One turn sends every row of this set to another row. A few are shown first. Where does it send the rows asked after them?
J988: -2,1,-20,-8,-7,-5,11,6,-5,6,-2,29,-5,2
J888: 1,13,-13,-13,-5,-3,10,8,0,-5,-7,21,-17,6
J853: 2,2,-13,-12,-5,7,12,12,0,-14,-3,23,-5,-9
J217: -1,5,0,-3,-14,6,-7,5,1,-2,-3,23,-9,4
J452: 3,-7,-3,-5,2,3,7,-11,6,-6,8,25,1,3
J15: -4,-2,-16,-6,4,0,-4,10,-1,-15,-10,15,-13,-1
J80: -3,-4,-9,-4,0,2,5,-6,7,2,-1,12,4,2
J406: 8,-6,-4,-7,2,-8,-4,2,5,-4,5,26,-8,14
J244: 1,-12,-8,0,1,8,10,-7,6,-11,0,25,-9,5
J593: 2,-5,-8,-1,0,7,11,-7,5,4,-4,18,-2,1
J180: -6,-2,-24,-7,-7,-6,8,9,-4,0,-4,24,-8,3
J288: 1,-5,-14,-13,3,-6,1,1,19,-12,2,18,-3,3
J571: 7,3,-9,-8,3,7,6,4,-4,-1,-7,31,-14,-7
J774: -4,-8,-12,1,0,6,8,-4,6,-2,-7,12,-3,4
J203: -6,0,-18,-10,0,2,-9,3,2,9,6,25,-8,1
J370: 9,-8,-4,-5,2,-6,-1,3,4,-3,2,29,-13,15
J416: 4,-6,-6,-5,-4,-1,-1,7,0,-24,-4,24,-11,3
J885: 10,-2,-9,-14,2,-2,8,-4,16,-3,4,29,-6,-1
J588: -2,4,0,-3,-14,5,-9,6,2,-3,-3,21,-8,4
J841: -6,0,-21,-10,-6,-10,5,8,-3,2,1,23,0,1
J348: 3,16,-11,-17,-5,-6,7,5,-1,-2,-2,22,-9,4
J681: 3,4,-10,-15,-5,5,10,10,0,-12,2,24,0,-10
J982: -5,-1,-19,-6,0,7,-5,3,0,8,1,27,-14,2
J279: 1,6,-7,-16,5,-5,-7,4,-1,-4,3,19,2,-7
J289: -1,2,-13,-12,-5,3,8,13,2,-16,0,19,-1,-8
J943: 7,-9,-6,-5,3,-8,-4,4,5,-7,2,25,-12,16
J821: 12,-2,-1,-8,-4,3,3,2,-2,-15,1,34,-10,-1
J579: 6,-7,-16,-8,2,2,10,1,16,-10,-4,26,-16,3
J807: -2,13,-14,-15,-5,-7,4,8,1,-8,-4,16,-11,7
J27: -4,-10,-8,-3,2,1,3,-6,9,-14,4,17,-1,6
J834: -9,-3,-20,-7,0,3,-9,6,2,4,2,22,-12,3
J190: 6,-2,-1,-11,-3,-6,-5,3,1,-18,5,25,0,0
J969: -2,3,-1,-2,-14,6,-8,6,1,-4,-4,22,-9,5

J288 -> J885
J190 -> J821
J943 -> J406
Where do these go?
J774 -> J80
J969 -> J588
J807 -> J348
J452 -> J244
J203 -> J982
J571 -> J15
J841 -> J988
J681 -> J853

One turn sends every row of this set to another row. A few are shown first. Where does it send the rows asked after them?
J461: -5,5,3,0,-10,6,-7,1,-13,-14,-2,5,-4,-7,5,10,5,2,7,-1,-3,-8,9,-2,-5
J760: -8,-6,7,0,-3,5,0,7,-13,-5,-4,5,-3,-20,-4,11,0,-10,-3,3,1,-4,9,-1,12
J708: -16,6,13,0,-7,7,-2,-9,-1,2,-8,3,-5,-14,-13,-1,0,-10,12,-2,-14,-11,-3,-5,8
J947: -6,-9,3,-2,-12,5,-3,7,3,-3,1,-4,5,0,-6,4,-7,-7,4,13,-7,-6,0,1,-5
J204: 1,9,3,7,-16,2,-11,11,8,6,0,-7,-2,-11,-5,1,5,-13,7,-10,10,-9,-10,8,-2
J876: 0,8,7,-3,-13,-1,-9,2,8,8,-1,-10,-3,-16,-1,0,-2,-15,16,-9,11,-2,-9,5,0
J752: -7,6,2,1,-9,7,-7,1,-10,-12,-3,2,-1,-6,5,9,4,2,8,-3,-1,-7,12,-4,-5
J502: -1,10,8,-4,-16,-4,-7,4,5,7,0,-8,-3,-20,-7,-3,0,-12,17,-8,12,-2,-10,4,3
J392: -1,10,7,-3,-14,-3,-7,3,7,8,-1,-9,-2,-18,-4,-2,-1,-13,17,-9,13,-2,-9,4,1
J995: -10,10,1,1,-12,4,-5,4,-11,-11,-2,2,3,-10,-1,6,5,6,10,-3,3,-5,14,-7,-3
J304: -8,9,4,-1,-15,2,-4,5,-15,-14,0,7,-1,-13,-4,6,7,6,10,0,0,-7,9,-6,-1
J815: 2,6,10,-5,-13,-2,-9,2,5,6,0,-6,-8,-16,-1,1,-1,-17,15,-6,7,-5,-13,8,0
J775: -9,-4,4,-4,-17,-1,1,12,-1,-4,4,0,7,-9,-17,0,-5,-1,6,15,-5,-6,-2,-2,0
J232: -6,5,5,-2,-12,5,-6,2,-14,-15,-1,7,-5,-9,2,9,6,3,8,1,-4,-10,8,-2,-3
J531: 2,8,6,4,-19,-1,-9,12,4,3,2,-2,-6,-13,-7,2,7,-13,7,-6,7,-11,-15,11,0
J278: -16,7,12,0,-7,6,-1,-8,-1,2,-8,2,-4,-15,-15,-3,1,-8,12,-3,-14,-11,-3,-6,9
J789: -7,7,5,-2,-14,3,-4,4,-16,-15,0,8,-4,-12,-1,8,6,4,8,1,-3,-9,7,-3,-2
J106: -8,-8,1,-1,-10,5,-4,7,5,-2,1,-7,9,0,-6,3,-8,-6,4,11,-4,-5,3,-2,-6
J473: -9,-4,4,3,-1,7,-1,6,-9,-2,-6,1,2,-18,-2,10,-2,-9,-3,0,5,-1,14,-4,11
J730: -6,-9,4,-4,-14,3,-2,8,0,-5,3,-1,2,-3,-9,4,-6,-6,4,15,-9,-7,-3,1,-4
J142: 0,10,10,-5,-17,-5,-6,5,4,6,1,-5,-5,-21,-8,-3,0,-12,17,-6,11,-3,-12,5,3
J570: -18,9,11,1,-7,7,-1,-8,1,3,-8,1,-2,-15,-15,-3,1,-7,13,-4,-12,-10,-1,-7,9
J236: -8,-7,6,1,-2,7,-1,5,-11,-4,-5,3,-2,-18,-2,12,-1,-11,-4,2,1,-4,11,-1,11
J273: -11,-2,2,-2,-16,-1,0,12,1,-3,3,-3,11,-9,-17,-2,-6,0,7,13,-2,-4,1,-5,-1
J344: -11,-2,1,0,-14,1,-1,11,4,-1,2,-6,13,-6,-14,-1,-7,-1,6,10,-1,-2,4,-6,-2
J290: -8,8,1,2,-10,6,-6,3,-10,-11,-3,1,2,-7,3,7,4,4,9,-4,2,-5,14,-6,-4
J179: -15,5,12,0,-6,8,-3,-10,0,2,-9,1,-5,-12,-11,0,0,-11,11,-3,-14,-11,-3,-4,8
J875: 0,11,5,5,-20,-1,-8,13,5,4,2,-4,-2,-15,-11,-1,6,-10,8,-8,10,-9,-12,8,1
J960: 3,7,5,5,-18,1,-10,11,5,3,1,-3,-6,-11,-5,2,6,-14,6,-7,6,-11,-14,11,-2
J735: -9,10,3,0,-14,2,-4,5,-13,-12,-1,4,1,-13,-4,5,6,7,10,-2,2,-6,12,-7,-1
J507: -17,8,10,2,-5,8,-2,-9,3,4,-10,-1,0,-13,-12,-3,0,-8,12,-6,-10,-9,1,-7,7
J148: -10,-5,0,0,-12,4,-2,9,5,0,1,-7,12,-2,-9,1,-8,-3,6,10,-2,-3,5,-4,-5
J878: 2,6,11,-6,-15,-3,-8,3,4,5,1,-5,-9,-19,-3,1,0,-16,15,-5,7,-5,-14,8,2
J606: -7,-7,5,-4,-16,0,-1,10,-1,-6,4,0,3,-7,-13,2,-5,-4,5,17,-8,-7,-4,0,-1
J635: 1,8,10,-6,-17,-5,-7,4,3,5,1,-4,-8,-21,-7,-1,0,-14,16,-5,8,-5,-14,7,3
J785: -8,-6,5,2,-1,7,-2,5,-9,-3,-5,1,0,-17,-1,12,-2,-10,-3,0,3,-3,13,-2,10
J828: -15,5,11,1,-4,9,-3,-11,2,3,-9,0,-4,-11,-10,0,0,-11,11,-4,-14,-11,-1,-5,7
J301: 2,8,4,6,-16,2,-11,10,7,5,1,-6,-4,-10,-4,2,5,-14,6,-9,8,-10,-12,10,-2
J784: 0,11,3,7,-17,0,-9,12,8,6,1,-7,0,-13,-8,0,5,-11,8,-10,11,-8,-9,7,-1
J838: -9,-5,7,0,-5,4,1,8,-13,-5,-4,6,-2,-22,-7,10,0,-8,-2,4,2,-3,9,-2,14
J494: -1,12,4,6,-19,-1,-9,13,6,5,1,-6,0,-14,-10,-1,6,-10,8,-9,11,-8,-10,7,0
J954: 2,6,8,-4,-12,-1,-9,1,6,7,-1,-8,-6,-15,0,0,-2,-16,15,-8,10,-4,-11,7,0
J595: -10,-3,4,3,-3,5,0,7,-9,-2,-5,1,3,-20,-5,9,-1,-8,-2,0,6,-1,14,-5,12
J609: -18,9,10,1,-6,7,-1,-8,1,4,-9,-1,0,-14,-14,-3,0,-8,13,-5,-11,-10,0,-8,9
J830: 1,10,6,5,-20,-2,-9,13,4,3,3,-3,-5,-15,-10,0,7,-11,8,-7,7,-11,-14,9,1
J146: -11,-2,5,2,-4,4,1,9,-11,-3,-4,3,2,-22,-7,8,-1,-6,-1,1,5,-2,13,-5,13
J650: -16,6,10,2,-4,9,-3,-10,3,4,-10,-1,-2,-11,-10,-1,-1,-10,12,-5,-12,-10,0,-6,6
J516: -10,-3,6,1,-5,4,1,9,-12,-4,-4,5,0,-23,-8,9,0,-7,-2,3,4,-2,11,-4,14

J148 -> J106
J708 -> J278
Where do these go?
J301 -> J960
J595 -> J473
J954 -> J815
J304 -> J735

One turn sends every row of this set to another row. A few are shown first. Where does it send the rows asked after them?
J451: 2,4,-15,-5,7,1,4,1,7,-2,5,-9,1,5,-5,-4,6,-1,4,-5,10,-6,0,7,9,4,1,-5,-12,4,0
J386: -3,-12,9,1,-4,4,-6,6,5,-1,-1,11,0,-4,8,4,0,5,-6,-10,2,4,8,11,-5,4,1,-1,1,-10,-1
J599: -1,-7,-5,9,-2,-10,-15,5,-9,1,0,-5,-2,-3,-3,3,6,-4,15,-8,-2,-1,1,10,4,-2,-6,-1,-2,-7,-2
J747: -2,4,1,-12,-4,-3,1,-2,7,-4,1,-18,2,6,-5,-1,12,2,4,-7,5,0,-4,1,5,0,7,-2,-2,-1,-5
J172: -6,-12,-5,-1,-3,-3,-5,0,2,2,16,7,-4,4,-8,-6,-7,-10,0,8,-7,-10,3,-1,3,3,-8,-4,-1,-3,2
J927: 6,4,7,0,-3,-2,-1,0,0,6,-11,8,0,-12,-3,1,-10,-2,-2,-5,-3,0,-1,-14,-2,-9,-6,5,3,8,-4
J624: 7,3,-1,-1,-9,2,5,0,1,3,-7,7,3,-10,6,5,-12,-2,-4,-2,1,5,-2,-14,-3,1,-5,8,1,7,-10
J546: 6,5,6,-2,-6,3,-1,0,-2,5,-9,9,-1,-11,0,2,-12,-4,-3,-8,-1,4,2,-14,-2,-4,-6,8,1,7,-6
J357: 2,4,-14,7,3,-1,1,6,3,2,4,-5,5,-1,0,-3,-1,0,4,7,9,-8,4,8,0,10,-8,0,-13,-9,4
J605: -5,-15,-2,1,-5,-4,-7,6,2,5,13,5,-6,3,-8,-6,-9,-9,0,5,-6,-11,4,0,5,0,-5,-7,2,-3,2
J476: 6,10,2,4,-4,-2,3,5,-6,2,-12,6,4,-12,2,3,-11,3,-1,-3,-1,2,-7,-5,-3,-4,-5,7,0,10,-6
J625: 7,9,3,3,-6,2,4,3,-6,3,-8,8,0,-10,5,5,-13,0,-1,-5,0,6,-2,-6,-1,-2,-5,10,-1,11,-6
J188: -6,-6,-8,-15,1,-2,0,-1,1,-6,13,-1,-3,9,-9,-7,1,-7,-1,-1,-2,-4,-2,2,10,2,1,-8,-6,5,-1
J436: -5,2,3,-9,-7,-3,2,-2,3,-3,9,-11,-3,9,-6,-1,6,2,4,-6,-1,-2,-9,6,9,-5,8,-2,3,8,-6
J920: -1,-6,-5,7,0,-10,-15,-1,-9,1,2,-1,-2,-2,-5,3,8,-6,16,-6,-4,-1,2,8,3,-2,-9,2,-5,-7,1
J990: -2,-13,2,3,-6,7,-5,5,7,1,3,11,0,-4,9,5,-3,5,-7,-11,2,-1,4,13,-6,2,0,-1,4,-7,-6
J202: 1,-11,6,7,-4,6,-1,6,9,3,1,12,-2,-3,10,7,-1,6,-3,-9,4,0,7,13,-3,3,2,-1,1,-4,0
J893: -3,7,7,-11,-2,1,5,0,10,0,6,-12,-4,8,-9,-5,4,2,-1,-4,5,-5,0,2,9,-2,8,-5,-2,5,2
J750: 2,0,-12,7,1,-2,0,12,5,3,2,-8,5,-2,0,-4,-3,0,1,7,10,-8,6,6,1,11,-5,-4,-9,-11,3
J394: -2,-5,-5,-7,3,-8,-5,-4,-1,-5,3,-6,-4,6,-5,1,14,-6,13,-9,0,3,1,3,12,-1,1,-4,-8,4,1
J797: 6,2,1,-2,-7,-2,5,2,2,3,-10,5,6,-10,4,2,-11,0,-5,3,-1,1,-6,-15,-5,0,-5,6,2,7,-8

J599 -> J605
J202 -> J386
J747 -> J436
Where do these go?
J476 -> J927
J451 -> J394
J920 -> J172
J624 -> J625

